(in the rows, 128 means zero)
The rows below come in pairs that one turn or mirror swaps. Which row does each named row swap with?
The rows were stretched afterwards, more along some directions than others.
fafo: [117 154 135 142 105 103  83 156 140 123 117 128  64 122 143 133  97 113
 138 157 125]
fif: [133 127 149 166 120  99 101 137 157 126 131 148 133 158 132 135 123 149
 135 177  80]
Sif: [114 136 136 105 129 127  85 151 127 121 124 153 134 109 132 142 107 139
 134 162 127]
zeket: [132 109 133 100 127 142 100 129 138 142 137 137 131 132 116 131 129 138
 108 126 120]
kone: [107 158 150 144 133  92  76 143 147 116 133 151  97 147 119 131 116 148
 128 148 116]
lisi: [101 118 146 114 132 124  97 134 135 103 137 161 110 153 123 148 110 127
 134 127 127]
bevas: [139 102 146 113 139 103 126 118 145 127 111 155 114 136 130 137 127 112
 106 150 117]
bazik: [138 144 128 117 156 120 117 114 138 109 144 136  98 118 122 146 112 135
 125 161 150]
lafu: [133 118 132  90 127 150  97 125 122 133 124 127 129 119 122 132 126 121
 113 117 126]
zilob: [136 143 128 123  86 132  93 143 137 119 113 136 118 131 136 138 128 129
 122 162 121]
Tad: [120 112 142 138 123 129 112 134 123 120 144 127  90 126 132 135  99  94
 101 132 118]
Duden: [145 119 123 126 143 136 126 130 132 102 134 135 122 116 134 149 117 119
 129 153 131]
vaz: [101 112 139 152  97 124 156 118 131 120 170 147 115 150 128 125 135 119
 143 146 143]
loze: [134 147 115  97 143 129 105 127 133 133 153 126  96 110 123 127 115 128
 119 149 139]
Dof: [120 151 135  92 165 120 104 140 124 117 123 157 119 134 115 128 115 119
 116 137 103]
biled: [116 165 108 141 149 118  78 128 127 103 120 133 104 135 143 149 110 138
 114 126 108]
marul: [147 127 141 129 124 121 121 112 115 108 111 131 115 134 129 148 125 111
 122 168 117]
Zubob: [130 139 135 139 128  98 101 134 147  94 106 157  69 113 136 135 112 118
 119 153 132]
mut: [122 131 144 157 127  86 130 149 121 112 103 150 122 142 150 137 117 107
 149 153 114]
kune: [163 116 132 125 127 112 110 116 132 116 112 157 128 125 113 128 120 150
 128 153 116]
Sama: [140 139 127 126 123 110  90 135 116  92 140 127 122 137 123 144 117 131
 108 165 124]
Lagub: [101 152 140 115 119 143  73 131 136 104 121 138  82 136 132 143 110 123
 140 144 111]
Kigiv: [137 128 135 129 131  90 132 142 108 118 104 133 118 129 150 130 117  96
 149 144 121]
fipu: [111 100 116 128  98 123 109 146 126 140 174 120 108 144 152 128 124 105
 140 153 125]
per: [115 134 140 142 114 112  85 134 146 143 128 161 130 164 137 136 116 120
 136 128  77]
digur: [145 126 124 108 133 111 121 135 107 122 105 122 121 115 140 130 116 100
 143 133 127]
kavov: [118 130 138 139 147  89 128 132 108 119 133 134 121 147 135 135 120 135
 154 125 134]
kure: [133 122 144 174 121  94 109 137 151 127 131 141 126 153 140 138 118 134
 136 173  82]
mevur: [ 99 154 123 135 123 124 113 154 124 120 143 156 122 126 131 138 110 131
 121 125 121]
donu: [128 125 104 146 161  69 129 141 116 140 143 133  99 118 127 134 107 140
 134 141 140]
Rido: [110 116 141  94 113 136  99 138 128  99 132 146 107 128 135 147  97  98
 126 123 121]
nuzu: [105 143 121 112 128 126  92 134 149  84 138 147  99 135 122 128 107 137
 139 145 119]
lufum: [101 153 109 128 120 119  72 140 147 118 104 150 114 140 145 138 121 141
 153 118 101]
Dipok: [115 120 153 150 137 117 141 131 154 126 133 165 130 138 124 138 127 141
 163 132 131]
suba: [104 132 157 145 111 135 133 121 130  97 161 163 131 151 125 145 128 126
 148 152 136]
poba: [121 158 107 119 139 108  65 152 137 117 102 142 123 127 139 149 106 148
 153 129 108]
sute: [103 108 136 148 116 131 111 121 129 119 133 131  85 137 137 130 117 100
 117 124 120]
Fese: [116 114 113 141 147  90 128 118 115 109 139 152 128 154 112 140 116 134
 144 128 115]
zar: [116 139 108  90 142 117 121 150 128 131 123 152 127 124 121 122 125 126
 121 130 128]
gep: [134 124 137 131 128 106 120 141 145 134 114 154 139 137 114 117 118 169
 127 149 127]
maza: [116 137 159 127 110 136  95 141 142 103 121 170  92 132 127 117 108 124
 131 145 106]
vod: [139 142 136 120 118 117 106 147 133 164 144 135 132 122 141 131 116 107
 122 142 110]
niki: [114 150 129 146 121 118  95 155 135 104 122 142  95 120 130 129  76 132
 118 139 118]
runi: [126 127 142 119 104 113 112 135 141  99 115 168 120 126 124 136 129 140
 146 133 141]
vop: [149 145 149 108 126 125  84 161 129 114 136 126 135 127 132 137  98 125
 131 174  89]
gobe: [ 96 129 107 152 136  78 138 142 123 124 135 149 100 132 125 132 100 116
 147 116 134]
gezi: [ 89 135 124 143 108 130  92 130 150 119 110 153 104 148 143 127 132 128
 150 117 107]
todo: [146 133 126 120 164 106 110 114 131 116 147 136 104 123 122 145 120 138
 130 172 142]
zemin: [143 138 149 125 143 125  85 149 117 111 140 126 113 124 124 140  90 117
 115 159  95]
fet: [104 122 153 143 113 133 149 114 137  98 160 156 120 151 124 142 131 131
 148 152 153]
Viru: [110 116 145 172 124  85 125 137 123 119 126 156 118 124 138 144 101 122
 142 169 128]
Govet: [134 118 148 147 131 122  97 127 144 128 135 152 147 157 114 137 131 160
 122 160  89]
rez: [138 126 155 132 136  91 154 118 144 113 119 165 144 144 110 120 134 139
 138 158 124]
Zupa: [153 125 139 115 158 106 112 122 123 109 115 148 119 129 123 156 105 112
  97 149 123]
verir: [145 143 147  99 125 132  84 162 132 124 134 128 144 127 135 136 106 129
 136 163  90]
far: [156 109 130  78 133 120  97 147 105 131 138 119 128 138 143 129 114  91
 123 160 102]

lufum is swapped with Kigiv
Dof is swapped with Fese
Sif is swapped with Viru
zar is swapped with gobe
Govet is swapped with zemin
suba is swapped with todo

